Families of rows that turns and mirrors carry onto each other, the same ones carrying the whole set onto itself: the rest of each named row's family, in list order
4 families of 4 rows
C: [  6   1   6  -5  -8 -11   2  -1  -6  -2   1  10  -3  -5   2   6 -33  11
   6   3  16   1 -21  35 -10  -1   2  -9   4 -28  22   5  -9 -15  -1   3
  18   9   4 -28  -1   3  19]
W: [  8 -24 -14  -5  -9 -13   4   7   9   1 -10  -5   0  17  16  22   7  -4
   5  -3   5 -19  31  -5   8 -11  33 -11  -1 -12  -4  -5 -12   0  -7   8
 -12 -17   0 -10  -2   6   4]
A: [  5   2  -3  -3   6 -16  13  -3  -4  11  -1  13  -4  21   8   4 -31   3
  10  13  19  -4 -19  29  -3   6   5 -14   5 -26  18   8 -17  -5  -5  16
  10   2   0 -29  -6   3  16]
T: [  5 -17  -7  -7 -18 -15   3   2  14  -5  -7   1  15   2  16  23   8   2
   6   4  14 -20  23   7   4 -11  33  -7  -3 -15   6 -14  -9  -4  -5  -1
   5  -7  13 -23  10   4  -3]
V: [ 22  10   3   6  -1  20  14  12  -8 -11   3  23 -19   0   3  -1  23   8
   1  11  16   3  -5 -24 -10 -14   8   8 -10  24  -4   6  -7   6   7  -5
  -8 -14  -4 -10  -4   0  13]
U: [ 15   2   0   4   7 -19  -3   7  -4  11   2  15   2   8   6   2 -35   1
 -11   7  21 -10 -14  35 -10   4  10 -13  -2 -24   7   9 -20 -18  12  11
  12   8   5 -18  -8  -8  20]
P: [ -6   5  27  -2 -10   1 -25   9   5  -9  26  -5   0  -5  -4  -4  -9  14
   4  -1 -15  20   2   4 -10   3 -17   9  -8   6  11  28   4  -6   9   3
   7   3  13   3 -15   5   6]
S: [ 14 -19 -11  -5 -14  -2  17   4   2   0   3   2  22  14  16  19   4  -4
  -1   1   5 -24  26  11   2 -12  27 -17   2 -11 -14 -12 -14  -4  10  -4
 -15  -8   6 -12   9  -2   3]
G: [ 21  11  12   5   4  13   5  13  -6   1   3  21  -9  19   0  -1  20   5
   5  11   1  10  -5 -22  -9  -8   9   1 -12  31  -4  15 -10  10   3  12
 -17 -15  12  -9  -1  17  12]
E: [ -7   5  12  -4  -4   7 -18  15   1   1  20 -24  -5   7  -1  -4 -16   3
   7  -6 -19  11  -2  11   1  10 -22  -2  -8  -5   6  30  -1  -2   1   4
  -3  -1   2   5 -19   4  16]
L: [ 22  16   8   4   6  18   0  24  -4   6   8  18  -1  12   0   4  27   7
 -13  18  14   1   0 -21  -3  -5  11   4 -11  24 -15   7 -14  -3  12   7
  -4 -11  14   2  -4  -2   5]
B: [ 11   3   2  -3   2  -6  12   1  -8  -6   5  18 -17  -2   8  -5 -35   5
   0   7  22  -9 -19  27 -10   0   4  -9   0 -29  14   1 -11  -3   2   1
  10   7  -8 -29 -11  -2  26]
R: [  0  -1  15   4 -12  13 -11   4  -9   0  29  -8   7   8  -1  -3 -21   8
  -4   3 -18  12   3   8  -6   8 -23   2   0   2  -3  27  -1  -9  20   6
  -2   4   0   8 -21  -9   4]
K: [ 16   4  12   2 -12  17   4  13  -7 -12   3  21  -6   0  -5  10  27  14
   1  12   8   9   2 -29  -9 -14  19   7  -7  22  -2   1  -4   6   3   8
  -1 -11  11 -10   2   8   5]
Q: [ -1 -20  -6  -7  -8 -16   6   5  19  -3   1   1  10  11  29   7   4  -3
  -1  -2  11 -16  35  11  10  -5  28  -7  -1  -4   5 -17 -16   2  -1  -8
  -5 -14  13 -14   1   1  -4]
X: [-11   1  21   5  -4   5 -18   7  13  -6  27 -12   1  -1  11 -15 -15   5
   1  -1 -12  14  14  10  -3  18 -17   5 -15   8  14  23  -4  -1  10   2
  -1  -1   9   1 -17  -5   1]

Which other rows belong to the same family as E? W, A, G
Which other rows belong to the same family as Q? V, B, X
Which other rows belong to the same family as L? U, S, R

